In the rows, zero is written as 128.
The rows of X fall into 3 groups, which share some directions, and each row is roughly a mix of its group's hidden directions.
X, 106 rows:
[[ 94 110 124 130 133 146  79 108 154 140]
 [164 142 169 116 150 115 113 136 136 161]
 [129 127 121 162 141 150 125 101 164 169]
 [108  95  99 166 111 140 156 144 121 111]
 [155 155 103 154 109  95 128 107 101 113]
 [135 121 146 107 137  87 137  91 165 118]
 [145 148 112 176 135 119 105 156 154 115]
 [122 154 144 137 129  94  90 164 150 138]
 [122 143 115  89 130 104 128  95  91 105]
 [101 124  94 159 110 127 133 154 144  90]
 [125 153  85 102 144 146 102 147 138 102]
 [ 97 145 147 134 121  89 111  84 120 126]
 [140 148  92 123 121 166 116 169 109 132]
 [167 130 126 124 127  83 150  99 150 120]
 [105 140 114  93 115  83 133 100 110 131]
 [145 120 132 170 132 165 131 113 155 160]
 [101 152 114 115  87  88 129 103 130 132]
 [114 159 105 101 159 103 141 119  94 117]
 [129 107 143  90 127 143 126 164  91 105]
 [136 110 135 109 142 189 138 153 133 123]
 [136 132 142 125 162 110 187 139 140 121]
 [125 100 135 130 108 109  87  84 143 117]
 [150 111  91 129 149 141 115 124 179 131]
 [153 131 157  94 142 126 132 108 137 175]
 [127 119  99 164 121 142 145 147 131  78]
 [116 104  99 156 113 144 157 138 123  87]
 [115  95 138 155 102 157  94 123 118 155]
 [143 143 123 145 155 154 106 124  83 156]
 [151 155 149  86 149 112 118 113 137 158]
 [139 138 119 136 109  86 106  86 119 102]
 [117 106  89 139 110 124 151  81 122 116]
 [127 100 149  92 125 146 164 106  98 131]
 [106  87 163 124 150 132 139 118 164 139]
 [137 107 164 145  86 136 103 135 158 134]
 [131 154 134 122 134  74 140  91 135 114]
 [146 140 154 117 151 173 126 156 136  98]
 [140 157 142  92 150 105 110 118 117 166]
 [120 143 122 139  89  77 129  99 117 133]
 [117  93 124 181 102 135 128 130 122 104]
 [140 125 125 174 130 156 118 150 167 145]
 [150 116 141 144 142 183 136 155 106 129]
 [111  83 148 134 151 127 127 106 170 127]
 [105 122 100 152 121 176 137 145 155 140]
 [118 144 130  88 134 113 126 157 107  83]
 [119 149  94 103 140 112 164 121  95 108]
 [121 122 142 108 121  83 130 125  83 100]
 [147 136 139 175 141 144 123 100 156 155]
 [140 166 107 144  99 127 119 137  82 139]
 [117 124 146 126 135  81 129  86 136  97]
 [ 96 103 102 144 104 128 151 140 119  88]
 [110 148  91 109 168 131 146 134  95 130]
 [103 152 112 128 105  72 117 112 131 128]
 [165 158 144 131 141 113 106 136 172 116]
 [105 124  97 128  98  73 132 122 119 131]
 [150 118 144 132 161 178 129 159 125 115]
 [112  91 164 126 149 145 157 141 151 147]
 [107 135 105 125  79  91 138 108 142 131]
 [ 95 112  95 157 112 145 141 147 115  97]
 [129 101 130 108 125 161 158  86 112 148]
 [148 173 107 110 102 128 123 149  93 127]
 [142 102 161 142 116 171 110 140 154 143]
 [115 150 121 126 136  86 109  81 149 123]
 [134  97 152 137  89 157 115 135 161 141]
 [156 124 129 157 150 167 149 104 153 145]
 [132 102 150 144 132 139  95 146 179 132]
 [130  93 144 145  86 150 112 158 143 136]
 [113 128  94 152 121 139 137 151 121  75]
 [150 148 161 106 146 121 102 115 131 171]
 [121 124 148  77 119 111 117 148 117  90]
 [137 113 120 153 121 154 153 148 180 125]
 [151 124 134 116 125  89 146 112 120  76]
 [155 145 165  94 146 122 112 113 134 161]
 [119 130 129  94  91 100 135 144 105  92]
 [109  86 146 137 103 157  90 125 118 133]
 [115 131  98 144  92  86 143 101 139 138]
 [ 90 127 124 140 114 139  73 107 122 140]
 [110 135 117 162 115 112 111 170 157 105]
 [130 101 144 137  91 130 113 136 181 124]
 [128 123 140 134 135 175 130 148 155 171]
 [108  82 144 136 142 154 114 123 163 147]
 [121 159 121 107 156  95 132 114  86 117]
 [140 134  87 156 113 125  84 102 128 124]
 [149 173  94 110 106 118 107 131 108 117]
 [152 121 137 169 137 142 131  93 151 161]
 [ 95  83 161 140 135 146 119 118 146 146]
 [130 159 104 112 136 163 132 171 124 153]
 [111 150 129  94 103  92 124 136 133  88]
 [156 164 110 126 134 100 162 136 108 102]
 [129 129 158 137 138  88 174 114 115 110]
 [117 106 117 118 114  91 148  99  87 114]
 [127 153 109 128 178 109 139 105  97 136]
 [105 105 102 138 115 115 151 131  85  97]
 [138 120 131 165 141 160 125 108 155 169]
 [117 154 112 111 174 102 129 112  94 132]
 [139 137 143 104 143  79 141 161 104 121]
 [123 151 123  93 133  84 118 113  95 109]
 [149 148 133 118 148 125 136 161 176 156]
 [121 126 117  88 148 107 140 126  76 120]
 [124 126 126  99 137 128 136 104  65 123]
 [ 99 107 137  96 119 164 145 112  96 141]
 [106  93 156 128 157 138 145 127 166 146]
 [131 133 105 171 133 137 140 102 165 157]
 [140 166 147  97 147 123  96 123 143 159]
 [113 101 125 128 133 182 111 160 137 144]
 [136 143 156  89 129 161 109  92 138 119]
 [130 123 108 170 121 166 140 125 149 163]]
One row of each group comes first, with its name. Which group is each row after those in?
[113 136 137  97 116  81 112  99 104 113]  D
[115 101 155 109 162 125 154 126 169 124]  U
[141 129 131 161 146 164 132 102 152 165]  P

[158 122 156 107 142 126 129  91  90 147]  D
[ 97 100 132 107 116 160 148 113 116 166]  D
[113 152 100  99 172 127 145 113 103 133]  P
[128 148 119 122 147 108 140 117  65 131]  P
[136 102 131 161 116 171 141 125 166 137]  D
[132 126 153  95 133  95 131 122  78 116]  D
[129 136 151  91 141 109 164 142 120  89]  U
[144 167  98 142 112 114 124 131  87 107]  U
[128 153 147  78 141 112 120 130 146 163]  D
